In the data rows, 128 means zero.
Here are some rows, each followed by its group. Groups can overlap.
[133 161  93 106 151 129  96 160 144 125 101 105 159  91 152 104 127 121 153 103 159 121 120 139 149 125 137 166 104 160  86 102 144] iron
[146 135  66 132 160 123 165 118  83 115 147 115 152 101 111  95 177 112 118  94 118 184  89  83 119 129  82 138 117 173 122 130 166] iron
[159 110 144 132  99  89 131 131  95 146 110 124 135 124 184 142 140 124 131 151 125 122 133 111 139 146 137 140 102 146 130 121 142] lamp
[110 108 148 187  76 133 150 100 128 141 171 147  85 167 111 144 105 120  85 130  93 149 162  78 113 114 102  89 184 115 150 167 131] pear
[105 126 154 162 101 159 130  83 129 136 147 141  92 154  89 115 118 136 102 142 117 105 141 117 138 109 115  93 177 123 153 149 111] pear
[126 109 143 165  85 109 164 114 115 128 145 156 100 150 126 149 134 132 105 116  83 153 152 100 124 121 106 103 150 133 154 171 125] pear
[128 203  50  86 184 137  92 157 171 111  65  96 197  62 140 114 143 115 175  71 165 115 115 169 129 137 153 185  63 192  56  71 139] inn
[150 143  90 121 158 107 120 174 101 128 129 111 151  86 143  96 184  96 141  98 145 157 112 109  96 149 127 157 115 173  99 109 188] iron
[112 115 151 128 120 118 122 121 133 117 121 133 112 126 124 122 119 162 131 134 134 102 130 134 137 129 146 116 134 114 147 120 106] plum
[114  90 153 177  77 105 195 104 119 141 151 165 104 181 125 141 135 143  89 134  62 156 154  91 127 119  77  96 152 118 167 179 109] pear
[121  96 143 157  77 128 152 119  89 126 161 159 103 156 132 135 131 128  86 149  84 138 136  78 119 135 104 106 166 125 166 170 143] pear
[123 142 158 116 125 128  86 156 153 145 106 122 112 125 139 159  80 145 157 150 160  91 154 141 115 113 135 147 134 115 119 103 113] barn
[103  97 153 171  76 125 167 112  97 140 153 154  90 168 143 132 128 148  77 133  59 134 141  92 133 115 115  82 157 120 182 166 112] pear
[122 128 141 133 101 147 167  71 127 107 125 163 103 150  92 124 148 145 105 135  98 123 114 118 149 132 118  94 156 120 163 156 104] pear
[112 104 140 119 164 136  95 131 139 123 135 125 129 115 136 101 124 136 132 142 155 122 121 140 103 135 139 129 122 112 123 101 121] iron
[124  91 151 135 100 145 177  55  88 117 162 179 108 160  79  86 169 147  72 152 104 152  91 102 119 120  80  75 170  80 185 168 134] pear
[174 142  46 122 153 123 146 135  71 100 118  94 173  88 119  73 210  97 115  81 107 191  85  96 117 127 104 143 120 159 106 129 196] iron
[126 113 138 143  81 125 150 103  77 102 147 132 104 133 104  96 158 114  96  98 103 142  99  85 114 134 107  95 169 119 157 154 152] pear
[149 134 143 109 128 113 115 147 134 127 124 106 125 127 135 138 114 134 157 149 163 101 132 160 130 113 137 145 129 113 126 106 131] iron
[149 144  54 122 190 138  99 172 134 114 132  94 170  83 155 110 140 110 152 102 141 158 117 137 122 132 135 184 103 174  73  96 151] bell
[114 100 156 179  77 120 170 117 107 159 175 152  87 168 136 158 137 100 106 127  92 150 154 102 103 128  99  88 158 146 168 167 154] pear
[135 154  92  97 128 106 135 150 139 139 113 110 160  90 125 132 127 132 152 107 157 128 144 146 143 119 134 159 110 142 104 114 158] iron
[137  76 150 141  92 112 181  91  59  96 199 155  94 149  98  86 153 143  72 152 114 148  84  76 116 103  94  92 194  97 195 175 163] pear
[126 145 110  96 151 150 127 120 148 120  98 112 151 119 124 128 118 126 140 140 136 118 118 156 136 155 130 142 101 135 121 108 109] iron
[136 163 102  67 187 112  76 165 158 124  58  97 173  75 157 134 131 124 175 120 191  83  94 190 120 161 172 181  74 133  82  66 113] inn
[145 114 104  98 130 113 116 153  95 110 124 100 166  93 164 102 180  81 124 123 136 145  92 124 132 162 118 145 112 136 121 125 179] iron
[122 106 145 121 111 164 148  61 100 112 135 148 118 144  87  85 157 170  90 159 116 132  93 104 139 118 138  88 157  64 168 146 133] pear
[119 117 173 124 118 120 104 152 186 179  91 110 113 158 175 189  73 105 163 126 121  67 180 159 122 158 178 134  90 154 123 127  82] lamp
[144  99 131 118 116 137 147  94  92  96 158 161 116 145 101  80 158 140  90 160 125 125  87 103 127 123  99  95 149  89 171 139 119] pear
[125 107 139 142  97 128 161  86  97 135 142 149 110 146 100 118 133 152  97 140  93 140 132 112 120 126 107 100 154 103 157 165 139] pear
[126 142 100 114 149 126 109 134 118 116 103 105 138  98 146 115 135 113 130 114 132 134 104 124 124 137 135 145 115 143 116 118 157] plum
[151 137 107 117 115 132 137 125 124 114 100 105 142 118 139 136 130 134 135 101 122 115 128 138 140 121 136 140 100 142 120 122 132] plum
[114 120 111 175 104 140 168  97 105 114 159 147 104 147 105 111 138 139 103 106  86 170 139  96 132  91 112  98 165 137 139 167 144] pear
[137 164  63 148 198 102 118 173 162 176 108  87 167  85 173 149 118  96 160  93 148 165 162 130 121 123 140 188  77 201  47 103 130] plum
[109 100 160 173 108 126 123 137 125 141 163 153  88 152 138 134 106 139 113 133  93 147 154 106 112 132 104 105 145 130 143 155 116] pear
[102  82 175 125  80 133 153  92  91 127 162 169  90 144 121  94 151 128  95 144 110 133 100 108 134 144 115  88 148  88 186 153 134] pear
[113 133 141 134 145 126 112 149 163 155 105 110 126 132 174 166  96 116 147 122 120 124 163 128 141 135 159 140 112 171  94 124 100] lamp
[107 166  95  91 171 143 114 126 147 121  85 136 163  88 120 110 152 130 144 117 154 115  84 146 152 129 151 149 104 124 104  93 118] inn
[127  96 155 131  98 126 170  87 103 126 155 159 105 167 101 118 148 122 105 151 112 137 110 101 131 135 100  87 163 105 173 164 129] pear
[ 78 135 166 137 122 145 105 142 225 148 116 147  98 151 120 192  40 173 161 145 144  88 193 183 141 111 159 126 134 100 112 115  35] barn
[136 139 123 101 150 133  87 148 126 130  77  96 150 102 137 123 137 116 156 117 140 114 114 163 135 139 163 151  83 136 114  96 133] iron
[150 144 110 119 158 132  86 145 112 136 121  90 145 104 152 113 133 128 134 137 147 132 103 126 119 129 127 145 104 130 113 105 135] iron
[170 150  92  51 158 125  87 162 122 107 103  90 184  87 151 106 130 121 159 127 183  93  68 167 141 132 138 181 102  98 100  79 160] bell
[133 161 120 119 153 107 101 145 144 144 110 105 140 101 145 148 134 104 157 115 144 129 149 144 126 125 132 155 104 158  94 102 140] plum
[135  87 164 167  83 124 147  99  95 144 156 140  85 168 136 146 119 110  96 131  81 124 149  96 118 125 121 102 154 117 159 168 132] pear
[135  99 145  99 133 122 121 103 121 107 128 117 132 129 129 104 150 135 137 126 138 106  92 143 135 154 146 127 119  83 138 124 146] iron
[ 86 155 110 120 169 131 113 134 153 118 137 148 139  93 142 101 115 137 144 123 162 126 120 145 121 126 128 142 129 127 109  95 108] lamp
[138 107 142 106 105 149 133 132  98 109 126 128 119 116 124  85 139 145 101 158 147 108  75 133 132 142 131 118 138  68 159 116 140] iron
[133 114 125 154 112 150 150 108 103 114 143 137 113 152  95 131 112 149 107 121 105 145 150  95 118 123 118 115 146 128 150 142 146] pear
[102 119 140 151 116 131 156  70 120 125 160 172 112 143  72  93 119 157  90 137 105 159 135  92 115 114 108 100 189  98 146 154 129] pear
[138 152  99 109 156 106 139 123 120 117 155 112 145 108 136 105 139 110 131 119 147 135 103 115 132 129 108 142 146 139 117 129 146] iron
[150 166 100  84 168 139 111 133 118 102  89  92 173  85 110 100 156 128 162 106 177 117  91 166 146 132 159 165  85 118  96  79 141] inn
[171 114  85  97 158 110 126 135  48  96 142  98 160 102 130  90 186 114 116 130 124 144  79  98 148 146 121 146  99 136 125 128 184] iron
[164 110 134 140 103  95 155 112  82 120 182 148 123 130 114  86 152 118  97 134 112 147 110 103 108 120 108 117 161 105 162 142 164] pear
[102 106 147 165 113 121 165  71 101 107 174 153  88 137  79 100 166 158  87 130 103 152 120  76 130 140  93  87 168 131 165 167 131] pear
[102 107 120 142 130 130 176 103  95 114 164 152 116 142 113 100 155 128  96 144  89 149 111  95 135 127 106  99 140 128 158 149 125] pear
[139 165 111  84 169 123  87 127 124  97  80 117 167  83 109  98 143 151 139 124 167  96  80 151 138 152 135 146  88 111 116  90 122] inn
[128 187 106 104 172 122  97 151 175 144  85 114 166  99 154 147 117 121 170 112 163 103 131 176 145 140 154 163  82 153  85  82  95] bell
[142 139 121 121 137 117 101 147 119 113 142 109 120 121 121 123 129 109 142 113 151 110 130 124 137 125 136 145 131 144 107 114 133] plum
[107 135 169 117 122 116 100 144 186 154 110 148 104 149 129 181  76 162 162 156 166  72 151 166 128 121 145 137 124 117 131 114  70] lamp
[136 114 128 134 134 106 107 171 155 139 122 104 135 110 147 138 133 114 140 124 137 121 157 133 118 142 140 158  99 144  90 114 140] plum
[130 130 132 155 129 141 117 126 136 147 147 105 116 138 128 143  99 126 123 112 126 145 142 121 128 126 135 111 154 115 128 134 110] pear
[143 141  88 119 139 117 103 191 124 151 110  85 161 103 179 158 133  93 156  94 135 136 166 139 124 120 129 177  91 177  89 107 153] plum
[125  92 156 149 102 130 171  89 102 139 151 128  97 168 127 127 143 110  91 151  87 146 138 114 111 130 123  86 155 129 170 173 149] pear
[122 139 116 117 177 140 110 146 140 139 126 106 142 115 152 142 115 114 154 123 146 145 152 137 116 152 133 151  96 145  91 117 122] plum
[114 118 136 158 113 158 147 109 146 154 143 128  93 168 108 154 111 118 112 132  92 154 159 130 116 114 120 100 160 123 146 154  97] pear
[175 111  70 130 162  65 110 198  91 159 141  77 154  92 215 141 163  93 147 101 130 149 150  98 128 126 134 189  75 174  77 109 160] bell
[153 147  89 102 136  97 162 118 116 130 102 120 174  87 150 105 178 141 121 137 134 139  88 126 146 155 104 150 100  96 126 116 139] iron
[156 120  97  95 140 117 140 146  93 113 135  96 168 101 141 109 166  94 145 117 146 146  95 122 133 137 139 160 103 140 105 107 180] iron
[125 169 123  81 158 136 119 109 143 118  78 120 147  91 116 107 149 145 146 125 181  91  84 173 146 132 161 143  96 116 114  96 124] inn
[145 111 144 126  81 122 136 109  87 109 145 140 106 144 111 126 156 153 108 144 133 133 109  92 117 116 128 103 141 118 170 145 153] pear
[180 143  70  76 165 136 112 166 108 105  84  74 185  83 175 118 173  85 164  93 144 135  98 147 148 148 151 176  66 153  83  99 171] bell
[132 150 121 121 171 109 110 143 145 150 118 116 142  96 140 123 110 138 150 137 156 133 135 153 112 129 130 157 114 133  97  94 119] iron
[143 164 113  45 172 124  51 171 142  97  94  95 164  70 132 102 132 112 187 136 205  98  87 178 137 150 169 181  79 108  99  66 156] inn
[125 107 144 150 113 124 159 105 116 118 158 134  95 148  80 113 121 135 116 114 118 124 126 118 115 117 116  93 181 111 155 150 140] pear
[123 143 116 104 136 163 141 104 112 110 109 124 142 119  96 120 132 137 134 120 134 130  97 140 139 112 137 128 116 134 130 115 138] iron
[108 145 177 133 121 143 120 109 170 140 118 129  95 157 115 175  80 142 138 148 141  98 161 151 140 111 141 118 157 117 136 124  85] barn
[105  99 140 177  91 135 192  80  97 141 168 165 106 169 111 110 147 114  76 123  73 173 138  81 117 117  93  79 165 141 156 180 140] pear
[154 161  95  95 147 118  95 197 151 147  93  96 171  94 186 147 120 100 175 111 166 119 145 171 115 128 158 190  70 164  63  87 134] bell
[164 143  58  80 171 110 120 162 118 101 112  90 197  66 150  93 181  95 153 107 150 145 100 134 139 150 134 185  84 164  80  95 186] bell
[132 148 136  86 147 136 130 109 133  85 111 132 147 114  89  75 130 153 146 123 162  93 104 178 143 124 137 131 114 109 136  88 135] inn
[122 196  93  74 176 113  78 141 192 101  74 131 178  77 106 118 130 127 175 107 203  77  97 187 147 139 163 169  74 142  77  69 113] inn
[108 154 155 118 155 143 109 114 166 148 104 114 122 132 108 153  74 153 156 138 151  91 135 164 133 116 152 126 122 102 116 103  90] iron
[140 107 143 181  75 107 168 158 101 158 159 121  94 171 144 175 133  98 101 116  81 159 172  84 118  99 114 113 145 152 154 178 135] pear
[109 126 144 143 119 171 163  64 134 109 143 147 112 149  68 100 135 125 103 130 100 150  99 122 129 133 115  87 167 115 157 157 131] pear
[162 149  52  81 171 102 122 185  90 125 130  77 208  67 157  96 179  87 148 110 152 138 102 130 121 151 122 198  69 154  81  83 196] bell
[114 136 191 130 128 111  92 160 191 172 117 100  90 157 139 200  60 143 171 136 166  83 187 175 119 145 183 123 124 129 123 118  72] lamp
[121 106 144 172  93 164 154  64 106 137 143 151  99 177  90 114 145 109  99 122  75 147 131  94 132 115 112  76 149 134 163 175 123] pear
[110 144 172 141 114 129  94 160 193 146 116 123  93 151 146 190  63 149 157 136 144  58 181 162 138 123 174 126 140 132 123 126  49] barn
[104 163 112  80 138 135 115 126 131  97  87 124 153  95 117 102 160 121 144 127 162 103  94 157 133 130 145 149  98 133 117 108 138] iron
Which 5 groups are nearest to each row below, nearest first, going by the distance to the centre of the group?
[124 174  87 106 180 115 103 153 149 112 123 138 158  79  99 127 110 136 155  98 169 142 123 150 120 110 110 168  95 146  81  88 129] inn plum iron bell lamp
[114  91 134 139 120 132 154  96 113 114 149 158 109 150  91 106 140 137 100 142 119 123 115 120 117 124 111  97 152 112 162 145 128] pear iron plum lamp barn
Which 4 groups are nearest to each row below, nearest first, going by the distance to the group's nearest row?
[ 90 138 179 137  89 143 112 140 202 174  77 129  99 165 138 207  47 154 159 138 128  95 198 190 140 123 184 126 129 119 122 122  92] barn lamp iron plum
[181 151  90 101 153 117 129 139  88  87 156 133 161  86  99  69 171 135 121 119 147 146  83 110 126 136 103 156 109 135 131 114 204] iron plum bell pear
[139 126 110 106 160 119 109 116 133 112 153 143 137  94 111  87 135 115 123 135 168 146 101 132 111 122 129 144 135 112 108 110 155] iron plum lamp inn
[141 148  99  98 156 116  81 193 148 117  92  79 172  97 172 144 122 103 177 127 152 109 140 156 114 136 134 181  95 172  81  88 128] bell plum iron inn
[158 137  88 114 145 106 150 123  97 102 160 127 155  91 114  80 187 110 107 117 145 165  91 116 114 127  99 134 116 126 125 123 171] iron plum pear bell
[106  81 162 167  82  99 186  99  81 148 205 167  86 168  87 112 131 147  76 151 100 145 132  66 116 126  54  91 174 121 182 185 151] pear plum iron lamp
Which 4 groups are nearest to each row below, nearest first, going by the average distance to the group's rows?
[133 160 111  76 174 164  84 148 138 118  68  90 164  93 106 112 131 127 171 127 183  82  89 177 130 142 161 147  91 106 109  85 137] inn iron bell plum
[133 172 103  69 156 130 100 119 137 117  77 115 192  77 124 101 147 129 159 119 177 105  83 173 153 124 141 168  73 115 105  85 137] inn bell iron plum
[162 154 121 108 156 113 123 120 144 127 112 109 147 102 139 118 147 122 160 127 165 112 112 142 147 136 153 149 108 146  98 104 111] plum iron inn bell
[111 106 163 156  95 156 150  64 150 131 144 197  88 166  80 113 133 154  89 154 104 122 131 113 116 121 131  81 148  96 163 160 109] pear barn lamp iron
[ 91 140 175 160 152 157  60 151 223 173 122 130  78 164 145 194  16 159 161 168 141 108 206 176 113 114 161 131 150 108 102 117  53] barn lamp plum iron
[102 110 128 170 123 144 143 107 111 123 155 187  88 150  93 110 130 133  71 133 102 154 132  88 132 116  88  85 173 106 154 159 129] pear iron plum barn
[118  87 151 142 108 147 155  82 127  93 145 173 100 156  99  97 130 165  97 152 100 128 110 103 110 138 119  89 139 106 160 161 113] pear iron plum barn
[150 161  82  88 158  94 139 167 132 123 120 102 190  78 169 146 140 122 158 119 160 136 135 144 144 134 115 188  79 163  83  93 147] bell plum iron inn
[ 95 137 237 147 117 151  50 127 244 185  88 133  64 188 123 214   4 171 188 186 170  38 213 197 124 118 198 106 133  95 123 106  18] barn lamp plum inn
[ 82 139 163 155 120 121 111 124 187 143 115 141  95 154 141 188  65 144 151 131 133  83 175 152 120 115 164 114 124 129 121 131  79] barn lamp plum pear
[153 130 139  55 142 133 102 113 159  80 119 107 145 111 109  77 132 137 151 142 192  49  55 169 122 149 155 129 105  87 127  88 141] inn iron plum bell
[125 159  60 121 172 111 132 165 151 121 114 104 180  85 154 140 150  98 170  96 133 173 155 134 144 131 139 176  89 198  67 100 164] bell plum iron inn
Which 5 groups are nearest to each row below, nearest first, going by the average distance to the group's rows?
[125  88 147 159  87 138 168  88  91 129 160 146  91 174 119 109 153 117  77 142  77 160 130  82  89 116  88  81 192 115 182 180 140] pear iron plum lamp barn
Which 5 groups are nearest to each row below, nearest first, going by the distance to the group's nearest row?
[150 149  92  63 148 141  77 137 143 108  47  81 185  77 136 105 152 133 178 112 169  99  94 182 158 133 180 170  76 116  99  78 115] inn iron bell plum lamp
[122 132 128 152 119 100 163  90 110 135 154 171 111 124  97 112 138 152  98 127 122 147 119 119 126 129  91 103 136 123 144 139 121] pear plum iron lamp inn
[141 104 137 131  92  99 156 123  89 115 174 137 113 137 131 105 157 128 119 151 125 152 106  97  96 113  91 109 147 108 152 149 133] pear iron plum lamp inn
[158 145 100 117 133 114 107 160 129 143 119 111 154 112 149 139 128 105 149 133 138 149 132 134 123 124 148 159 117 140  99 110 161] plum iron bell lamp pear
